In the rows, zero is written as 128.
The rows of D fall into 3 groups, and each row is roughly a mix of its group's hidden directions.
D (129 x 11):
[[134 108  82 106 127  92 184 124 124 117 130]
 [181 135 140 122 168 129 100 132 165 108 147]
 [165 139 156 187 136 132 112 139 153 155 127]
 [107 157 165 115  73 115 105 124 149 121 106]
 [156 104 131 117 170 171  86 114 127 149 138]
 [136 150 114 134 107  87 113 121  67 106 144]
 [154 140 115 165 150 146 133  89 157 144 171]
 [ 96 144  91 100 117 148 141 141 161 148 170]
 [139 118 109 114 122 131 130 127 137 132  46]
 [150  89 122 111 184 133 111 122 127 100  96]
 [107 112 153 111  89  97 172 128  90 128 136]
 [137 140 123 124  99  57 132 148 107 105 123]
 [124 116 136 119 197 133 111 139 123  85 114]
 [160 172  94 125  94  88 110 118 127 129 144]
 [118 125 143 136 175 155 189 122 140 123 145]
 [108 117 168 165 150 175 138 129 159 140 141]
 [ 89 128 163 165 140 143 175 139 130 154 130]
 [119  83 155 131 171 161 133 129  90 113 133]
 [110 125 150 154  67 156 142 126 147 160 133]
 [161 125 162 169 137 149 115  95 137 123 170]
 [184 122 161 156 142 108 135 121 127 148 166]
 [ 92 161 109 109  81 118 153 122 157 152 120]
 [142  87 138 135 190 120 142 132 135 100 106]
 [111  88  94 140 113  99 111 162 163 152 127]
 [ 72 124 146 142  94 148 163 139 107 151 135]
 [ 94 131 109 130 102  64 140 151 106 117 134]
 [156 157 153 154 134 112 121 143 163 135  75]
 [137 160  85  90 110  92 103 156 126 115 132]
 [112 160 115 106  96 141 118 151 167 154  88]
 [153 144 130 122 172 167  91  99 110 104 119]
 [124 136 144 145  68 134 131 138 147 173 155]
 [ 99 135 127 115  93 176  89 115 122 154 104]
 [134 164  82  92 126 100 101 107 129 136 101]
 [167 136 103 128 142 124 103 104  86 170 147]
 [149  92 129 116 162 155 165 162 137 106 101]
 [159  98 150 159 177 151 118 114 136 102 143]
 [177  93 132 129 140 137 120  74 106 114 132]
 [ 96 151 119 120  95 124 168 135 154 169 100]
 [115 146 135 117  97  74 156 150 100 101 114]
 [118 108 158 164  95 176 137 119 134 160 114]
 [ 90 120 144 135 107  91 180 163 129 123 127]
 [153  85 163 153 144 164  93 136 115 112 133]
 [110 136 171 164 165 172 137 127 150 138 117]
 [159 131 150 167  83 140 133  83 130 132 146]
 [145  90  94  89  98  90 146 117 135 110 125]
 [142 103  91 106 164 115 152 160 138  98  98]
 [142 121 128 146  61 141 141 108 141 167 127]
 [158 127 124 123 139 185  83 105 106 118 121]
 [173 135 138 102 160 134 115 124 117  72 111]
 [ 78 131 129 127  85 150 153 129 136 168 110]
 [154 114  75 106 153 152 109  96 135 123 156]
 [119 133 113  95  93 109 113 115  79 127 170]
 [ 89 117 125 126 103 107 184 154 123 132  97]
 [132 119 114 120  67 116 177 111 133 133 104]
 [134 112 164 121 153 199 118 118 126 130 128]
 [140 132 131  97  96 165  73 120 120 127 158]
 [134 122 146 134 157 182  91 102 124  97 148]
 [134 117 156 111 108 139 152 155  66 142 108]
 [183 133 125 121 129 136 107  94 103 100 164]
 [ 86 125 115 128 148 149 144 112 138 189 148]
 [ 80 126 139 134 103 132 180 146 118 164 124]
 [ 71 118 120 147 124 114 165 139 163 153 146]
 [ 74 145 108 128 110 133 160 139 135 156 168]
 [108 155 131 120 121 131 156 163 186 152 110]
 [130 119 174 190 144 146 143 138 111 116 143]
 [102 144 106 124  98  75 157 152  99 122 137]
 [157 113  95 143 144 136 110 115 116 189 148]
 [106 112 115  96 113 168 133  98 123 149 177]
 [113 157 104 103 128  70 124 139  87 140 135]
 [ 91 118 168 124 147 163 142 137 146 161  93]
 [155  79 147 145 133 120 126 139  90  96 160]
 [161 112 138 142 188 144 126 113 141 112 165]
 [177 113 132 113 164 110 110 138 102  84 131]
 [ 96  97 139 122 110 141 137 165 179 125  98]
 [ 90 149 121 115 112 124 189 109 154 147 126]
 [105 137 111 157  86  70 134 135 129 142 149]
 [109 100 147 139 149 159 168  95 133 152 164]
 [ 92 121 171 105 115 174 130 139 149 156 115]
 [147 144 160  99 135  75 131 120  98 137 162]
 [107 133 145 157 112 166 149 111 168 171 139]
 [152 151 127 117 146  88 172 134 123  80 117]
 [104 118 165 134 111 145 181 109 142 161 148]
 [135 156 190 143 144 136  95 143 149 146 109]
 [143 102 162 171 172 137 145 131 105 100 136]
 [164 141 112 100 130  80  90 129 112 100 114]
 [104 175  97  77 143 137 116 107 131 121 116]
 [180 113 129 137 144 125  92  87  99 108 137]
 [ 96 104 132 124 112 184 158 108 150 154 136]
 [104 165 105 123 151  87 143 145  82 118 140]
 [117 113 148 114 103 166 157 102 169 164 138]
 [145  91 117 111 139 111 121 113  76  90 154]
 [ 96 126 147 141  68 160 120 141 143 159 129]
 [134 165 119 128  88 152  84 122 155 159 113]
 [160  95 151 122 185 154 109 119 141 110 130]
 [ 99 156 119  97 103 117 178 108 140 127 162]
 [127 105  84  80  95 114 160 127 120 117 110]
 [123 140  77  90 106  99 141 160 138 117 105]
 [134  84 164 117 174 158 106 142 129 119 150]
 [121 107 163 163  77 135 157 136 145 133 156]
 [132 159  88 128  86  83 108 122 111 118 112]
 [144 127 107  79 157 132  81 121 137  94 119]
 [ 86 154 160  98 124 129 144 127 100  83 116]
 [125 118 173 151 137 176 121 126 161 142  94]
 [123 111 117 111 126  68  89 152 151 104 127]
 [142 114  72 109  95 143 155 122 163 111 136]
 [113 127 141 138  59 143 143 126 133 163 152]
 [120 144 138 136 106 187 138 113  76 122 118]
 [ 87 124  99 104  83 132 133 114  87 148 117]
 [119 117 159 121 145 200 137 121 151 138 116]
 [129 127  95  75 177 122 104 125 122 132 104]
 [149 150 140 175  90 144 138 110 115 171 142]
 [156  95 135  95 178 127 140 111 163 111 139]
 [162 127 171 165 151 150  93 114 137 114 150]
 [157 139 140 134 141 164  92 101 101  82 139]
 [ 88 142 141 120  75 161 142 122 123 157 151]
 [171 125 164 115 128 143  80 123  94 107 128]
 [176  87 133 101 153 126 109 119 163 108 142]
 [ 94 118 110 119 120 109 173 156 165 157 104]
 [140 122 125 145 193  98 118 153 108 102 112]
 [170 105  95 119 142  94 125 126 105  82 117]
 [127 119 113 101  96  85 160 127 136  90 161]
 [120 114  89 142 139  77 149 140 124 169 153]
 [110 138 168 129 145 177 103 130 156 154 155]
 [ 82 137 154 143 104 130 187 139 143 133 127]
 [155 132  92 116 148  91 100 127 110  78 127]
 [161  95 160 151 155 131 127 129 127  80 156]
 [121 108 167 106 122 159 135 159 120  85  94]
 [148 105 121 123 175 167  90 112 132 112 157]
 [127 104  96 117  77  92 154 124  94 118 128]]

One row of each group comes first, with its name. Which group is each row after those in?
[149 140  91  97 176 115 125 119 109  88 117]
P
[145 128 129 134 189 102 110 150 157 100 108]
S
[158 120 137 177 145 130 111  90 105 114 165]
Q

[ 97 161 125 140 116  77 143 171 145 126 142]
S
[104 147 180  97 114 137 117 121 117 172 150]
Q
[106 163  85 137 125  90 174 116 119 123 133]
P
[149 142  94 111 164  92  93 138 112  99 108]
S
[167 108 117 108 149  98  80 142 120  93 124]
P
[ 87 146 119  64 130 140 133 123 159 133 141]
S
[152 144 171  87 110 111 136 144 158 128 164]
Q
[122 172 131 136  95 138 115 127 182 163 121]
S
[100 115 146 135  64 161 138 127 143 153 132]
S
[ 99 118 138 171  97 155 105 125 156  92 146]
P
[121 131 171 193 127 147 118 157 134 135 127]
S
